(in the rows, 128 means zero)
Each path below is one point turned by a fixed rotation once a step. After each direction that follows a path, write how fast that rotation turns it, in degrees per step (0 if it stays still).
Each turn is a multiple of 5 degrees from 10 to 175, or 0.
Each row of a path follows its step; steps can be skipped.
Rotation 1:
step 0: [123 119 133 118 123 127 130 133 119 134 129 147 129 127 141 127 106 139
 132 139 137 130 117 144 126 123 141 136 126 136 130 129 118 135]
step 1: [126 137 129 127 126 128 120 128 133 144 115 139 132 130 134 122 134 132
 127 134 138 115 128 126 133 126 117 132  99 110 127 126 130 137]
step 2: [125 127 136 133 128 142 133 132 122 127 128 125 123 117 133 111 110 132
 134 144 118 117 128 114 124 146 121 122 131 121 122 124 116 130]
step 3: [116 125 132 147 133 119 119 115 126 126 126 125 126 122 140 131 115 137
 133 126 130 143 138 134 139 120 125 122 125 110 129 144 119 132]
step 4: [121 113 122 150 127 116 125 134 144 124 130 133 134 125 124 123 125 130
 131 135 135 116 116 138 104 132 122 129 123 129 124 129 125 134]
step 5: [127 121 147 132 122 142 141 119 131 135 118 125 132 144 129 117 131 136
 123 129 142 128 124 141 135 129 118 112 126 136 129 130 115 136]
step 6: [120 115 130 120 134 112 127 129 124 123 134 134 115 140 120 116 126 127
 138 129 129 126 146 127 130 147 117 123 114 124 135 132 131 137]
step 7: [133 119 133 134 121 134 134 121 134 109 139 140 136 124 140 113 129 133
 125 138 120 132 142 139 127 123 134 134 127 119 139 114 118 131]
step 8: [131 132 124 139 123 120 135 127 125 130 130 112 134 150 138 138 125 125
 122 137 126 131 138 127 113 125 115 131 106 123 131 134 119 125]
step 9: [122 116 131 124 123 139 135 127 125 126 133 122 133 130 122 122 114 113
 140 129 128 140 125 147 119 136 125 124 121 121 106 114 131 125]
step 10: [123 119 121 117 126 122 140 122 136 122 131 118 136 126 127 133 144 138
 131 115 139 129 132 128 136 132 123 117 122 104 130 127 111 124]
step 11: [128 121 131 123 131 124 123 113 120 114 133 130 137 130 123 135 115 133
 136 126 126 117 124 128 109 142 130 125 122 140 145 119 115 118]
Directions:
[128 134 125 128 120 128 129 129 130 124 127 126 128 128 124 124 125 125
 132 127 131 124 130 129 132 126 131 129 128 131 129 132 128 125]  0
[125 123 128 131 128 126 127 127 131 126 125 124 129 125 126 133 130 126
 132 124 131 129 124 129 127 126 127 121 131 131 125 128 125 127]  60
[129 124 131 128 127 129 126 127 130 128 128 131 126 131 127 125 123 128
 130 132 125 128 125 130 128 129 132 130 133 130 126 122 126 121]  160
[127 126 129 127 126 130 137 132 128 131 131 124 129 125 130 127 130 131
 126 131 128 128 128 128 130 126 133 128 133 128 127 129 122 130]  145
Rotation 2:
step 0: [132 118 129 134 121 117 124 131 133 131 123 127 122 123 127 137 143 126
 132 128 123 131 114 130 136 127 124 119 118 114 121 124 148 115]
step 1: [125 132 143 142 126 128 135 140 125 133 128 140 132 127 122 124 139 121
 140 134 113 129 121 133 117 131 131 119 115 117 135 133 133 128]
step 2: [124 137 132 132 113 123 133 136 140 118 126 123 133 118 125 127 131 130
 135 150 114 124 128 132 126 126 131 138 125 128 134 119 141 135]
step 3: [123 127 119 121 129 117 132 126 135 134 128 132 130 121 117 123 124 141
 142 134 126 140 128 140 116 139 128 137 119 124 123 125 144 126]
step 4: [127 135 133 127 133 114 131 140 142 125 131 136 120 121 135 118 134 116
 133 123 132 136 132 129 115 130 128 143 123 119 127 123 132 111]
step 5: [128 137 137 131 127 115 117 128 134 120 116 135 126 119 122 131 133 129
 125 130 127 127 118 116 124 132 131 121 127 125 127 128 149 109]
step 6: [126 126 144 141 126 129 129 134 134 141 136 132 141 121 114 124 136 134
 133 135 120 132 131 129 124 132 135 120 129 124 136 128 131 108]
step 7: [131 131 132 138 115 134 121 129 147 133 115 118 126 119 125 116 129 127
 137 138 117 127 132 132 114 124 121 130 129 127 134 114 131 125]
step 8: [131 134 121 136 137 124 132 117 143 138 121 127 124 127 115 126 126 139
 139 132 135 120 127 130 122 132 133 137 114 114 129 117 140 126]
step 9: [134 125 139 124 132 125 137 127 132 136 129 130 125 118 136 114 141 122
 135 131 131 129 133 124 131 122 123 137 118 108 117 125 141 116]
step 10: [119 135 130 135 136 127 134 130 127 116 110 134 127 117 125 122 139 124
 136 129 116 123 126 120 119 130 129 115 132 116 118 125 141 121]
step 11: [125 131 137 132 126 134 141 138 139 127 129 131 136 115 116 135 135 134
 125 137 116 128 127 137 135 138 140 125 127 120 122 112 130 118]
Directions:
[133 128 125 129 126 131 122 132 127 131 127 128 135 132 129 128 134 128
 126 129 128 126 130 130 125 128 130 126 123 130 130 125 129 131]  65
[128 130 122 126 126 130 127 127 134 132 127 127 129 126 127 131 123 130
 132 127 126 128 132 136 128 129 127 132 130 131 127 125 124 129]  80
[122 127 129 126 131 134 121 128 125 126 133 125 128 129 133 130 126 129
 127 126 130 124 127 130 129 132 126 129 130 126 131 129 128 130]  0
[127 137 124 129 130 126 128 128 129 122 123 124 126 129 131 129 128 125
 126 129 124 124 127 125 125 126 127 128 130 129 133 125 127 128]  130
Rotation 3:
step 0: [122 128 118 150 122 130 113 117 134 129 130 125 122 127 133 122 141 129
 131 113 125 145 129 129 129 132 120 139 122 127 120 144 116 137]
step 1: [138 138 116 129 135 143 136 133 127 124 124 130 132 128 117 110 123 116
 139 135 143 121 125 143 143 130 130 136 117 136 121 119 126 129]
step 2: [117 112 126 148 129 122 118 137 131 131 118 143 142 129 144 117 125 126
 135 130 116 126 141 125 128 126 118 119 131 137 128 119 126 129]
step 3: [134 119 131 112 127 146 140 136 132 128 131 121 125 147 137 115 128 138
 118 129 120 130 126 132 129 145 128 141 132 139 127 120 131 121]
step 4: [123 118 136 131 120 123 128 150 132 130 132 124 117 124 124 128 134 145
 140 121 131 123 138 115 129 122 130 120 121 112 130 111 122 139]
step 5: [146 126 116 132 126 139 131 127 124 132 134 108 126 131 137 126 134 128
 127 127 122 123 120 135 109 124 113 126 121 114 138 137 140 118]
step 6: [133 133 143 136 150 133 140 134 126 123 124 126 119 125 126 137 135 116
 118 124 128 118 129 111 137 114 131 112 122 130 122 124 120 122]
step 7: [139 125 127 145 128 117 143 122 132 119 131 140 120 131 121 130 116 133
 128 131 122 141 123 126 120 140 118 117 136 130 144 144 139 128]
step 8: [121 127 129 120 140 115 144 111 117 139 130 119 126 127 109 136 127 138
 125 134 125 115 136 133 137 131 130 134 130 133 127 119 118 113]
step 9: [123 121 124 129 126 120 131 127 121 126 131 125 145 134 123 130 122 129
 138 117 129 154 131 117 126 115 132 130 145 109 120 139 130 128]
step 10: [132 136 125 104 122 128 144 118 127 114 118 123 135 113 131 123 127 120
 117 124 124 123 134 145 129 117 132 136 127 126 140 128 123 134]
step 11: [115 120 144 125 135 119 119 122 145 134 122 136 131 122 138 141 127 117
 133 132 132 134 120 130 134 118 132 122 133 120 123 120 151 135]
Directions:
[125 129 130 128 129 131 127 130 130 124 129 123 127 131 128 128 130 127
 126 129 126 135 122 124 132 127 128 130 131 128 122 128 124 124]  125
[131 127 127 130 125 132 130 124 127 123 128 125 129 129 131 132 126 128
 125 131 127 131 131 133 124 132 131 132 123 129 129 126 127 125]  155
[129 129 132 127 130 132 123 128 127 127 131 124 120 123 133 130 129 128
 128 125 128 127 125 128 128 126 130 126 125 126 131 130 133 129]  55
